K375: [132 123 112 110 111 142]
K139: [112 100 122 132 112 167]
K889: [100 127 112  95 132 113]
which: [100 127 112  95 132 113] | K889
which: [112 100 122 132 112 167] | K139
which: [132 123 112 110 111 142] | K375

K255: [103  88 126 117 123 134]
K309: [124 120 118 129 119 149]
K872: [118 116 123 102 118 118]
K361: [127 122 119 128 118 143]
K341: [119  94 120 122 137 135]
K855: [103 119 119 134 113 127]
K427: [115  69 121 119 133 136]
both K872 K309:  | [118]
both K309 K872:  | [118]
both K427 K361:  | [119]
both K361 K427:  | [119]
both K427 K855:  | [119]
both K855 K309:  | [119]

K64: [171 190 152 119 189 140 142 170]
K755: [171 190 152 171 141 126 162 123]
K569: [171 190 152 119 141 140 142 122]
which: [171 190 152 119 141 140 142 122] | K569
which: [171 190 152 171 141 126 162 123] | K755
which: [171 190 152 119 189 140 142 170] | K64

K783: [118  61 136 143 157]
K990: [113 143 144 115 138]
K834: [119 118 115 143 122]
both K783 K990:  | [143]
which: [118  61 136 143 157] | K783
both K990 K783:  | [143]
which: [119 118 115 143 122] | K834

K625: [ 74  98 137 132 138 100 114 101 104 162 155 130 115 139  60 148 114]
K761: [ 71 101 147 121 137  85 122 112 106 154 156 124 105 131  69 149 114]
K128: [ 86 109 135 116 103 131 142 201 162 111 112 112  89 162 146 124 136]
K488: [147 197 120 121 129  94 136  89 149 110 154 102 166 141 131  97 125]
K718: [ 71 102 131 120 137  83 122 113 107 153 156 123 104 130  70 132 115]
K101: [113 114 137 126 134 182 116 171 110 113  75 166 104 100 159 129  85]
K9: [143  92 138 112 143 137 106 132 110  90 111 145 134 132 184 120 142]
K430: [ 87 162 139  94 146 162 115 120 122 149  97 149 150 126  61 126 150]
which: [ 71 101 147 121 137  85 122 112 106 154 156 124 105 131  69 149 114] | K761
both K625 K128:  | [162]
both K101 K128:  | [116]
which: [ 71 102 131 120 137  83 122 113 107 153 156 123 104 130  70 132 115] | K718
both K718 K128:  | [131]
both K101 K430:  | [126]
both K9 K430:  | [120]

K260: [127 126 126 125 129 131 128 134 132 127]
K36: [127 126 116 131 146 128 126 137 132 111]
K19: [127 126 116 118 127 166 126 137 123 111]
which: [127 126 126 125 129 131 128 134 132 127] | K260
which: [127 126 116 131 146 128 126 137 132 111] | K36

K908: [ 93 112 145 143  65 143 121 113  74 136 148]
K595: [ 84 101 122 146 135 126 135 112  66 115 112]
K414: [125  55 135 119 127 142 139 125 122 149 111]
K966: [126  88 116 126 128 118 100 126 118  90 166]
K330: [127  89 133 134 126 150 117 126 106 113 136]
K462: [121 125 119 122  94 133 156 150 142 176 152]
both K966 K330:  | [126]
both K908 K462:  | [121]
both K908 K595:  | [112]
both K330 K414:  | [127]
both K595 K908:  | [112]
both K462 K908:  | [121]
both K330 K966:  | [126]

K999: [141 107 147 136 123]
K395: [134 135  84 130 106]
K976: [108 143 133 124 138]
K444: [134 108  83 128  95]
K932: [119 133  84 107 107]
K439: [128 136 144  92 124]
K983: [134 123 123 145 143]
both K932 K395:  | [84]
both K976 K983:  | [143]
both K444 K395:  | [134]

K898: [157  96 123 156 139 112]
K170: [ 76 138 115 102 145 146]
K646: [156 119 129 163 139 114]
K812: [174  89 144 138 127 124]
K690: [139 112 140 149 138 125]
K458: [178 142 145 140 138 145]
both K812 K458:  | [138]
which: [139 112 140 149 138 125] | K690
both K690 K170:  | [138]
which: [157  96 123 156 139 112] | K898
both K458 K812:  | [138]

K836: [101 132 133 120 131 135 151 108 140 153 122 103 132 149 128 132 122 157
 137 119 152 124 137 132 137 131 135 142 129 144 117 138 152 134 165 112
 121  74 117 134 131 150 120 122]
K396: [101 132 133 120 131 135 151 108 140 153 122 103 132 149 128 132 122 157
 137 119 152 124 137 132 137 131 135 142 129 144 117 138 152 134 165 112
 121  74 123 139 130 137 129 113]
K135: [122 126 126 115 103 127 144  86 147 132 152 142 151 153 124 132 133 161
 129 147 137 135 152 128 116 177 113 126 111 140 108 122 152 152 125 118
 168  74 155 108 105 136 143 133]
which: [101 132 133 120 131 135 151 108 140 153 122 103 132 149 128 132 122 157
 137 119 152 124 137 132 137 131 135 142 129 144 117 138 152 134 165 112
 121  74 123 139 130 137 129 113] | K396
which: [122 126 126 115 103 127 144  86 147 132 152 142 151 153 124 132 133 161
 129 147 137 135 152 128 116 177 113 126 111 140 108 122 152 152 125 118
 168  74 155 108 105 136 143 133] | K135

K830: [131 127 128 129]
K587: [ 96 122 142 100]
K62: [146 159 124 174]
K697: [ 82  99 123  84]
K24: [136 160 124 163]
K422: [140 165 127 177]
K627: [ 85 130 123 138]
K799: [129  99 122  84]
K389: [145 160 124 176]
K920: [144 140 123 181]
K226: [129 128 129 128]
K605: [124 129 130 121]
both K62 K605:  | [124]
both K799 K587:  | [122]
both K422 K920:  | [140]
both K587 K799:  | [122]
both K697 K627:  | [123]
both K605 K799:  | [129]

